In the data rows, the value 128 means zero.
Some points:
[105 107 129 141 104 102 107 112 155 130 144 144  90 123 113 177 133  78
 123 139 133 152 112 158 123 132 152  88 104 108  96 166  87 141 149 123
 118 119 123 106 184  83 116  83  84 126  92 154 114 143 136 128 129 108
 140 125]
[131 133 157 106  90 177 143 136 147 106  81 138 144 114 151 102 143  87
 106 123 154 138 160 132 111 125 110 125 137 150 131 138 134 153 150 101
  93 156 146 115  93 152  67 125  94 112 147 135 142 165 128 108 135 104
 180 133]
[149 123 151 183  75 100  88 133 127 114 136 124 131  96 145 122 146 157
 120  78 148 137 111 145 122 133 101 120 143  97 192 144 124 186 105 128
 106 106 120 135 121 139 182 149 126  81 137 128 148 139 132 128 119 148
 150 117]
[172 122 110 132  79 159 113 168 153 132 123 172 157  85 117 136 141 153
 127 170 149  85 134  99 116 162 142 144 133 148 123 135 117 133  90 159
 150 132 110 120 145 119 118 125 129 144 104 137 141 104  55 108  97 107
 132 117]
[117 122 131 117 152 113 119 160 144 179 119 121 107 178 107 119 127 128
  59 104 201 115  99 112 127 158  99 111 149 146 127 164 127  97 133 133
 133 172 131 126 117 136 161 134 141 119 110 111 110 111 160 119 151 106
 118 112]
[126 168 107 119 126 131  90 109 142 126 131  96 128 130 123 159 168 136
  89 154 155 163 111 119 121 107 119 125 124 106 102  85 164 117 166 119
 101 143 108 109 140 146 156 138 131 177 172  93 101 138 104 127  72 154
 113 152]
[151 120 122 122  85 110 119  99 105  86 119 135 137 139 179 104 153 107
 161 124 165 121 147  79 122 144 116 161 142 121  81 126 105  85 153 170
 141  89 123 128 113 111 145  85 120  94 153 131 119 103 144 143 157 148
 115 147]
[116 115 141 105 132 114 152 131 131  92 130 125 124 112  98 129 119 112
 170 147 115  91  95 149 111 116  93 183 114 142 146 128 117  94 167 135
 133 198  98 149 172 138 150 138 121 103 115 112 188 131 153 134 115 150
 154 138]
[113  92 131 107 116 130 132 106 109 159 146 178 151 185 128 105 118  65
 146 126 154 161 126 154 119 152 147 125 130 150 172  93 112 156  84 110
 112 145 124 129 138 122 144 129 171 153 159 113 141 108 124 170 113 120
 102 149]
[148 114 138 101  92 157 149 109 150 104  92 118  90 148 147 171 144 145
 124 115  82 128 135 113 129 140 123 140 112 172 189 130 164 116 119 108
 133 125 162 109 150  75 163 135 124 128 131 146  81 129 106 139 166 153
 123 115]
[116 113 113 104 149  57 130 120 147  96 135 137 173 103 116 111 122 160
  91 161 135 142 148 104 136 101 126 164 136 178 145 145 144 188 132 101
 158  89 138 120 160 135 106 122 107 113 126 112 118 147 161 142 130 103
 101 135]
[126 131 168  92 158 136 102 127 148 147 113 124 140 131 114 136  87 112
 112 144 111 124  93 148 161  97 138 131 115 111 120 164 130 112  98 196
 126  87 154  89 126 154 104 128 186 109 156 117 120 131 103 134 130 169
 168 148]
[117 140 148 142  83 160 143 134 116 139 183 125 131 121 155 126  72 151
 128 183 125 107 147 117 111  88 119 128  81 104 111 130 134 143  98 111
 113 168 131 138 121 125 148  87 170 120 119  99  82 129 171 129 151 114
 129  99]
[104 138 106 140 131 137 139 131 108 180 110  90 123 103 131 123 137 130
 152  85 112 105 150 103 118 100 126 112 146 129 161 165 107 100  92 103
 112 115 102 105 120 116  84  99 114 133 101  61 123 128 119  99 101 158
 103 192]
[128 102 125 113 169 139 111 133 125 160 122 126 124  84 116 158 102 119
 135 134 146 141 168 153 140 123 129 167 131  63 135 110 114  83 139  94
 142 102 119 164 119 137 154 169 112 131 149 118 102 125  96 116 174  71
 130 148]
[138  89 138  86  88 117 136 123 107 158 141 136 134 120 106 128 147 201
 109 144  91 158 113 140  92 135 138 106 110 150  96 116  88 114 135 113
 110 114 115 144  94 137 104 178 124 130 125 162 136 110 162 128 143 153
 136 153]
[119 180 128 131 181 123 113 129 139 115 105 141 123  77 151 136 131 115
 133 109 117 152 153 140 108 188 122 120 134 151  69 124 116 115 103  97
 131 116 161 166 144 103 128 146 193 146 111 103 133 133 160 140 112 153
 146 109]
[136 150  92 140 121 109 125 150 108 148  85 151 135 136 122 127  62 134
 134 105 106 114 124 164 156 101  94 100 118 164 101  84 111 153 173 165
 132 135 174 149 108 102 163 119  87 140 115 105 111 111 130 121 108 118
 141 146]
[107 115 138 152 138 179 108 111  92  97 114 101 158 132  73 102 152 141
 124 153 152  93 113 134 169 154 122  69  93 128 165 114 130 109 125 116
 155 111 142 193 138 129 118 100 112 139 138 155 123 142 150 144 122 124
 130 131]
[130 153 108 123 122 158 151 139 174  90 143 111  71 139 144 106 135 160
 130 112  95 123 132 124 166 148 112 136 128 116 138 131  77 166 148 139
 125 132  99 127 143 132 102 129 188 126 167 161 141  97 142  99 119  77
  91 151]
[147 162  96 126 116 124 143 128 158 168 145 137 134 128 124 112 191  82
 126 155  97  54 132 144 133 124 162 142 142 103 152 115 126 135 126 139
 139  99 144 113 123 139 133 155  94 142 148 127 140 133 199 114 148 152
 112  94]
[129 147 148 128 200 117 121 116  95 113 130 185 157 142 166  78 153 151
 115 147  68 147 110 142 138 122 123 118 171  94 136 158 133  94 118 127
 114 164 118 129 118  95 140 124  97 120 123 137  89 118 106 113 106 109
 127 114]
[113 136 158 122 128 101 183 123 113 102 143 151  93  94 129 125 132 108
 115 120 165 134  95 175 125 115 123 118  95 123 126  92 153 142 137 124
 179 112 116 125  72 129 104 121 152 137  91 132 118 127  86  97 133 162
  79 112]
[125 125 166 156 135 157 178 177 104 111 121  89 112 163 114 132 134 132
 128 133 124 109 126 146 111 147 172 168 167 127  64 160 146 191 116 127
 117 117 119 152 147 127 140 136  77 124 154 121 129 117 100 160 135 149
 118 142]
[137 116 125 144 190  86 161 143 135 159 144  84 158 130 168 151 125 137
 146 106 138 145 132 128  97 156 169 116  80 143 166  93 140 103 150 176
 107 123 140 145 145 146 104 105 123 102 155 128 124 121 113  99 104 106
 139  99]
[122 116  86 164  78  84 102 131 135 151 126 120  92 152 123 105 120 112
 127 143  82 162 169 111 153 133 155 139 129 120 128 156 169 128 134 138
 159 169 124 187 104 140  97 135 145 112 137 145 152 159  91 148 130 149
 117 115]
[123 153 174 110 155 109 107 133 139 140 143 112 112 147  91 102 121 106
 156 104 123 125 120  39 139 104 110 117 124 115 110  54 104 129 116 108
 107 115 124 126 127 122 115 154 112 110  98 143 128 137  86 160 128 122
 139  97]
[152 131  98 128 132 143 163 113  94 150 167 114 185 139 111 141 136 116
 151  84 121 130 106 110 134  99 119 108 146 125  85 168 145 123 163  71
 153 115 144  99 151 144 163 122 183 136 125 156 149 141  97  90 127 114
 157 117]
[126 120 123 137 134 119 117 107 105  58  93 127 150 156 121 203 104 128
 103 100 115 101 144 113 114 129 172 140 157  87 145 104 125 130 115 140
 122 166 135  99 107 168 106 125 148 146  73 153 135 117 167 146 124 114
 109 131]
[153 138  76 115 164 174 105 135 138 123 152 125  97 139 161 154  90 155
 162 119 146 156 108 149 131  94 122  96 157 148 123 133 166  98  80 124
 156 120  83 106 105 113 104 126  83 126 151 126 180 151 149 163 130 120
 135 107]
[ 94  99 137 182 148 147 119 102 126 134 133 131 106 122 125  89 127 151
 166 148 144 154 155 125 132 144 114 150 121 149 133 142 158 135 155 173
  91 111 143  69 122 153 150 147 119 192  87 147 150 124 141 121 160 132
 132 123]
There is one direction along which these points spread out most. Take the direction at right angles to it along which they spread out most. Go by this last direction. How many in every 100 of the points above lie lower along it than each point below? Answers are rounded to whole numbers. More than half of the points above lie lower than the first one.
[126 131 168  92 158 136 102 127 148 147 113 124 140 131 114 136  87 112
 112 144 111 124  93 148 161  97 138 131 115 111 120 164 130 112  98 196
 126  87 154  89 126 154 104 128 186 109 156 117 120 131 103 134 130 169
 168 148] >> 29
[147 162  96 126 116 124 143 128 158 168 145 137 134 128 124 112 191  82
 126 155  97  54 132 144 133 124 162 142 142 103 152 115 126 135 126 139
 139  99 144 113 123 139 133 155  94 142 148 127 140 133 199 114 148 152
 112  94] >> 32
[113 136 158 122 128 101 183 123 113 102 143 151  93  94 129 125 132 108
 115 120 165 134  95 175 125 115 123 118  95 123 126  92 153 142 137 124
 179 112 116 125  72 129 104 121 152 137  91 132 118 127  86  97 133 162
  79 112] >> 97
[128 102 125 113 169 139 111 133 125 160 122 126 124  84 116 158 102 119
 135 134 146 141 168 153 140 123 129 167 131  63 135 110 114  83 139  94
 142 102 119 164 119 137 154 169 112 131 149 118 102 125  96 116 174  71
 130 148] >> 48
[151 120 122 122  85 110 119  99 105  86 119 135 137 139 179 104 153 107
 161 124 165 121 147  79 122 144 116 161 142 121  81 126 105  85 153 170
 141  89 123 128 113 111 145  85 120  94 153 131 119 103 144 143 157 148
 115 147] >> 35
[138  89 138  86  88 117 136 123 107 158 141 136 134 120 106 128 147 201
 109 144  91 158 113 140  92 135 138 106 110 150  96 116  88 114 135 113
 110 114 115 144  94 137 104 178 124 130 125 162 136 110 162 128 143 153
 136 153] >> 65
[126 168 107 119 126 131  90 109 142 126 131  96 128 130 123 159 168 136
  89 154 155 163 111 119 121 107 119 125 124 106 102  85 164 117 166 119
 101 143 108 109 140 146 156 138 131 177 172  93 101 138 104 127  72 154
 113 152] >> 42
[131 133 157 106  90 177 143 136 147 106  81 138 144 114 151 102 143  87
 106 123 154 138 160 132 111 125 110 125 137 150 131 138 134 153 150 101
  93 156 146 115  93 152  67 125  94 112 147 135 142 165 128 108 135 104
 180 133] >> 19
[123 153 174 110 155 109 107 133 139 140 143 112 112 147  91 102 121 106
 156 104 123 125 120  39 139 104 110 117 124 115 110  54 104 129 116 108
 107 115 124 126 127 122 115 154 112 110  98 143 128 137  86 160 128 122
 139  97] >> 58
